Rows are one point carried round by a steady rotation, each followed by how many ticks it has turned.
The counts run from 0 to 455.
-.21  -.01  -.21  -.07  -.19  .02  .15  .01  -.16  -.22  -.11  .46  -.06  .37  .16  .10  -.15  .07  -.05  .29  .29  .02  .17  .13  .14  .04  .04  -.19  -.08  -.14  -.11  .15  .13  -.15  -.07  .01  .00  .06  .13  -.39  -.26  .04  .18  -.04  -.15  -.01  .08  -.22  -.03  .01  .01  -.10  -.06  .06  -.04  -.24  -.11  .07  .00  -.06  -.05 -> 276
.02  .15  -.04  .02  -.06  .04  -.05  .12  -.02  -.05  -.21  .54  -.13  .22  .10  .13  -.10  .20  -.18  .21  -.01  .02  .28  .17  .03  .00  .21  -.11  -.12  -.25  -.10  .01  .04  -.18  .14  -.18  .05  .02  .09  -.18  -.48  .15  .18  -.16  .08  .03  .12  -.06  .05  -.04  -.09  -.03  .06  .17  -.09  -.19  .05  -.08  .06  .02  -.05 -> 157
-.31  .05  -.10  -.07  -.14  -.02  .08  .00  -.09  -.09  -.03  .32  -.16  .22  .30  .01  -.11  .07  -.04  .17  .29  .02  .21  -.03  -.01  -.03  .12  -.15  -.28  -.15  .01  .23  .06  -.27  -.24  .03  -.05  .04  .11  -.32  -.19  -.01  .28  .03  -.17  -.01  .06  -.17  -.09  -.07  .07  -.07  .01  .13  -.09  -.32  -.03  .07  .17  .04  -.02 -> 76
-.20  .21  .03  .02  -.21  .05  -.02  .11  -.03  .05  -.12  .39  -.22  .21  .29  .06  -.04  .16  -.04  .08  .11  -.10  .33  .05  -.04  -.06  .18  -.17  -.28  -.21  .01  .13  .03  -.22  -.20  .00  -.07  .00  .08  -.18  -.26  .20  .14  .00  -.12  .02  .10  -.14  -.08  -.01  -.02  -.03  .10  .22  -.08  -.32  .02  -.06  .13  .05  -.02 -> 222
.20  .19  .12  .08  -.08  -.07  -.02  -.03  .02  .03  -.21  .42  -.28  .27  .33  .11  .00  .20  -.12  .13  .03  .03  .26  .01  .00  -.05  .09  -.12  -.26  -.19  .13  -.01  .14  -.20  .06  -.16  -.10  .02  .03  .12  -.28  .00  .16  -.03  .05  -.03  .16  -.10  .05  .12  -.24  .07  .08  .19  -.19  -.25  .03  -.05  .04  .10  -.13 -> 17
-.08  .05  -.12  -.06  -.05  .01  .08  -.04  -.15  -.21  -.14  .53  -.03  .33  .19  .13  -.13  .16  -.08  .35  .19  .09  .17  .17  .21  .02  .04  -.06  .00  -.10  -.02  .15  .08  -.07  .14  -.15  .02  .04  .12  -.30  -.34  -.05  .24  -.16  -.04  .07  .13  -.15  .09  -.07  -.03  -.01  -.07  .03  -.07  -.19  -.08  -.03  -.04  -.03  -.07 -> 138
-.20  .11  -.16  -.01  -.18  .02  .14  .01  .01  -.09  -.11  .31  -.13  .35  .33  .12  -.03  -.05  -.08  .15  .23  .01  .26  .12  .12  -.16  .08  -.30  -.20  -.20  .10  .10  .16  -.19  -.28  .02  -.06  .08  .09  -.19  -.12  .13  .11  .03  -.16  -.13  .15  -.26  -.15  .08  -.03  -.09  -.03  .09  -.01  -.21  -.07  .05  .10  -.02  -.10 -> 241
-.09  .19  -.16  .07  .00  .01  .01  .00  -.01  -.18  -.16  .43  .04  .27  .17  .06  -.01  .14  -.20  .24  .08  .04  .28  .23  .20  -.22  .20  -.24  -.06  -.32  .07  .01  .06  -.12  -.01  -.13  .00  .02  -.06  -.17  -.33  .21  .09  -.07  -.04  -.07  .21  -.16  .01  -.02  -.05  .01  -.03  .06  -.12  -.16  -.03  -.08  .01  -.12  -.17 -> 168
.01  .06  .04  .01  -.26  .01  .06  .02  -.06  -.04  -.11  .37  -.20  .18  .31  .06  -.10  .13  .02  .15  .05  -.11  .33  -.01  -.02  .02  .16  -.16  -.20  -.09  .02  .10  .13  -.41  -.11  -.12  -.13  -.02  .20  -.32  -.32  .05  .06  .03  -.13  -.02  .09  -.14  .00  .17  -.20  .06  .03  .12  .03  -.28  .07  .15  .07  .03  -.03 -> 56
.15  .21  .14  .04  -.06  .02  -.01  .00  .00  .02  -.09  .44  -.17  .14  .30  .08  -.04  .18  -.06  .21  -.05  .04  .34  -.05  .06  -.05  .15  -.08  -.21  -.09  .06  .07  .06  -.29  .06  -.21  -.15  -.02  .15  -.06  -.40  -.06  .13  -.07  .01  .01  .19  -.06  .09  .08  -.20  .16  .07  .16  -.12  -.26  .07  .03  .07  .09  -.05 -> 365
-.17  .13  -.14  .06  -.28  -.06  .02  .05  -.02  -.06  -.19  .34  -.21  .23  .19  .09  -.03  .12  -.20  .11  .21  -.08  .15  .14  -.10  -.02  .15  -.28  -.26  -.20  -.05  .05  .14  -.28  -.16  .08  -.04  .10  .01  -.09  -.23  .19  .16  .05  -.07  -.10  -.01  -.22  -.10  .09  .00  -.16  .12  .18  -.07  -.33  .02  .02  .10  .15  -.01 -> 433
.11  .16  -.08  .11  -.33  -.02  .06  -.04  -.07  -.10  -.23  .37  -.28  .28  .27  .12  -.06  .14  -.17  .17  .24  -.02  .11  .13  -.03  .09  -.03  -.24  -.13  -.08  -.05  .07  .25  -.22  -.01  .01  -.11  .08  .09  .03  -.19  .03  .08  .04  -.02  -.10  .02  -.11  -.03  .15  -.25  -.05  .11  .12  -.04  -.34  -.07  .13  -.02  .15  -.05 -> 263
.06  .26  .00  .16  -.06  .00  .00  -.02  .07  -.02  -.16  .30  -.11  .22  .32  .03  .03  .14  -.24  .18  .01  -.02  .27  .12  .08  -.25  .19  -.28  -.20  -.23  .21  -.04  .12  -.30  -.11  -.12  -.13  -.01  -.02  .04  -.27  .12  .07  .04  .02  -.17  .19  -.17  -.02  .14  -.18  .10  .04  .11  -.14  -.24  .01  .05  .12  .00  -.23 -> 197
-.13  .28  .02  .14  -.14  -.02  -.02  -.04  -.06  -.04  -.10  .28  -.15  .14  .32  -.03  .02  .18  -.08  .09  .18  -.14  .22  .03  -.05  -.10  .20  -.28  -.32  -.17  .09  .11  .05  -.28  -.22  .02  -.11  .02  -.07  -.02  -.23  .12  .15  .11  -.06  -.01  .09  -.12  -.06  .05  -.02  .07  .13  .17  -.19  -.38  -.02  .08  .12  .06  -.11 -> 224
.01  .24  .00  .10  -.06  .01  .10  -.12  -.10  -.14  -.15  .37  -.16  .35  .45  .13  .01  .13  -.05  .17  .18  .04  .26  .07  .17  -.17  -.03  -.19  -.17  -.16  .17  .11  .12  .01  -.14  -.06  -.12  .00  .02  .02  -.11  .03  .15  .02  -.04  -.03  .23  -.15  -.04  -.01  -.18  .14  .00  .05  -.20  -.26  -.17  -.04  .01  -.05  -.24 -> 381
-.10  .14  -.08  -.10  .02  -.05  -.02  .06  -.04  -.04  -.07  .47  -.08  .19  .17  .05  -.10  .15  -.18  .28  .10  .15  .22  -.01  .05  -.02  .24  -.05  -.26  -.19  -.07  .09  -.03  -.29  .06  -.09  .09  .03  .03  -.24  -.39  -.11  .32  -.11  -.01  .02  .09  -.11  .11  -.13  .06  -.08  -.03  .15  -.16  -.16  .01  -.01  .19  .06  -.09 -> 322
-.19  .08  -.06  -.06  -.25  .03  .05  .06  .00  -.02  -.04  .39  -.20  .19  .22  .06  -.08  .07  -.10  .19  .14  -.07  .15  -.01  -.04  .09  .23  -.20  -.25  -.10  -.06  .14  .09  -.41  -.13  -.02  -.07  .05  .15  -.27  -.31  .00  .21  .04  -.09  -.05  .01  -.22  -.02  .09  .01  -.09  .04  .20  -.06  -.32  .05  .13  .18  .14  .03 -> 258
-.03  .21  .02  .09  -.04  .00  -.02  .04  .09  -.03  -.08  .37  -.02  .13  .21  .00  .04  .12  -.17  .16  -.02  -.06  .33  .06  .05  -.18  .33  -.26  -.21  -.22  .14  .02  .03  -.40  -.10  -.14  -.08  -.01  .04  -.21  -.40  .13  .08  .00  -.04  -.06  .19  -.18  .04  .09  -.09  .07  .06  .18  -.13  -.23  .07  .03  .11  .01  -.14 -> 195
.00  .11  .08  .07  -.16  .02  -.03  .08  -.05  -.03  -.22  .46  -.18  .25  .22  .10  -.04  .21  -.02  .11  .00  -.11  .42  .12  -.01  -.08  .16  -.16  -.18  -.26  .00  .01  .06  -.21  -.01  -.16  -.03  -.03  .05  -.21  -.40  .23  .10  -.05  -.05  .06  .16  -.16  .03  .10  -.13  .06  .04  .18  -.06  -.27  .06  -.09  .01  -.03  -.03 -> 20
-.10  .11  -.22  .02  -.20  .00  -.02  .09  -.02  -.09  -.18  .45  -.15  .22  .06  .08  -.09  .16  -.26  .22  .18  .04  .14  .21  .00  .06  .17  -.21  -.13  -.23  -.16  .05  .09  -.31  .03  -.01  .06  .09  .05  -.19  -.41  .10  .19  -.07  .00  -.07  -.04  -.11  .00  -.03  -.01  -.18  .07  .16  -.04  -.26  .01  .03  .11  .13  -.03 -> 295
.15  .25  -.01  .16  -.08  .00  .01  -.06  .06  -.09  -.18  .31  -.16  .25  .33  .11  .04  .14  -.20  .19  .05  .00  .25  .12  .09  -.20  .13  -.28  -.18  -.21  .18  -.04  .19  -.19  -.05  -.12  -.11  .03  -.01  .10  -.22  .12  .05  .03  -.02  -.15  .21  -.13  -.01  .13  -.26  .13  .05  .11  -.13  -.24  -.05  .00  .02  .02  -.27 -> 198
-.04  .18  -.21  .13  -.14  -.04  .00  -.02  -.10  -.21  -.17  .39  -.07  .18  .10  .01  -.01  .21  -.29  .24  .25  -.01  .10  .21  .02  .03  .18  -.30  -.13  -.21  -.13  .02  .12  -.27  .02  .06  -.02  .07  -.10  -.10  -.33  .05  .18  .00  .02  -.10  -.01  -.07  .06  -.02  -.05  -.12  .08  .09  -.17  -.35  -.06  .13  .04  .12  -.11 -> 297
-.17  .18  .09  -.03  -.15  .04  .02  .05  -.02  .03  -.04  .40  -.17  .15  .31  .04  -.04  .13  -.02  .13  .08  -.11  .30  -.06  -.05  -.04  .22  -.14  -.32  -.12  .05  .16  -.01  -.27  -.19  -.09  -.10  .00  .12  -.22  -.28  .09  .22  .03  -.07  .06  .08  -.24  .00  .00  .00  .02  .05  .23  -.12  -.33  .09  .00  .15  .02  .02 -> 395
-.05  .14  -.27  .07  -.06  -.01  .06  -.05  -.08  -.26  -.16  .38  -.01  .29  .17  .07  -.04  .14  -.30  .27  .23  .12  .11  .28  .17  -.10  .09  -.29  -.03  -.23  -.01  -.01  .15  -.16  .00  -.02  .03  .08  -.09  -.09  -.30  .10  .16  -.05  -.02  -.17  .10  -.16  .00  .01  -.05  -.09  -.02  .03  -.13  -.20  -.12  .07  .02  .00  -.18 -> 306
-.16  .04  -.16  -.12  -.18  -.05  .09  .05  -.06  -.07  -.17  .47  -.23  .38  .21  .20  -.16  .06  -.08  .25  .23  .18  .18  .08  .04  .11  -.02  -.07  -.13  -.10  -.10  .15  .15  -.13  .06  -.02  .06  .08  .18  -.22  -.19  -.03  .32  -.11  -.07  .04  .03  -.16  .03  -.05  -.02  -.17  .01  .13  -.02  -.18  -.04  -.05  .05  .14  -.01 -> 284
-.03  .24  -.17  .06  -.17  -.06  .00  -.05  -.14  -.15  -.17  .40  -.19  .23  .21  .11  -.05  .19  -.25  .21  .32  .09  .02  .13  -.05  .09  .01  -.20  -.21  -.13  -.10  .12  .10  -.13  .05  .04  -.05  .07  -.07  .05  -.21  -.07  .28  -.01  .08  -.02  .01  -.03  .03  -.09  -.01  -.07  .10  .10  -.19  -.37  -.12  .04  .10  .20  -.10 -> 116
-.30  .18  -.09  .00  -.17  -.07  .07  .02  -.06  -.10  -.11  .33  -.19  .28  .29  .07  -.02  .07  -.10  .13  .32  -.02  .16  .07  -.02  -.06  .10  -.20  -.29  -.16  .02  .13  .08  -.12  -.23  .10  -.06  .08  -.03  -.12  -.11  .11  .26  .03  -.09  -.03  .04  -.23  -.10  -.01  .05  -.10  .06  .20  -.16  -.31  -.04  -.04  .11  .06  -.03 -> 424
-.16  .10  .02  -.06  .12  -.03  .06  .00  .02  -.13  -.02  .42  -.03  .30  .26  .07  -.04  .11  -.06  .22  .09  .05  .31  .03  .18  -.19  .23  -.10  -.25  -.19  .10  .08  -.04  -.18  -.03  -.13  -.02  .00  -.01  -.26  -.27  .02  .33  -.07  -.06  .05  .24  -.30  .06  -.02  .08  .03  -.09  .12  -.19  -.14  .00  -.09  .12  -.12  -.12 -> 3
-.10  .12  -.13  .08  -.16  .01  .04  .06  .08  -.07  -.17  .25  -.15  .22  .28  .06  -.02  .02  -.17  .16  .12  -.04  .26  .10  .04  -.16  .18  -.32  -.19  -.20  .08  .01  .20  -.38  -.23  -.01  -.09  .05  .05  -.15  -.23  .16  .04  .10  -.10  -.21  .10  -.19  -.10  .19  -.16  -.01  .02  .12  -.02  -.25  .00  .13  .13  .02  -.13 -> 59
-.18  .19  -.28  -.02  -.17  .00  .01  .03  -.04  -.10  -.13  .39  -.14  .24  .16  .12  -.09  .08  -.29  .25  .29  .12  .06  .14  .02  .00  .10  -.21  -.22  -.22  -.05  .12  .08  -.18  -.06  .07  .04  .12  .00  -.02  -.24  .04  .29  -.04  -.01  -.10  .04  -.14  -.07  -.11  .08  -.21  .07  .17  -.13  -.27  -.11  .01  .21  .16  -.09 -> 114
-.08  .15  -.18  .02  -.10  -.07  .12  -.06  -.03  -.12  -.12  .26  -.20  .37  .38  .11  -.05  .02  -.14  .21  .27  .12  .16  .03  .12  -.08  -.01  -.23  -.25  -.13  .12  .11  .20  -.19  -.22  .07  -.10  .07  .06  -.04  -.05  -.06  .18  .04  -.14  -.22  .15  -.22  -.09  .09  -.13  -.02  .00  .06  -.06  -.25  -.15  .06  .12  .08  -.19 -> 70
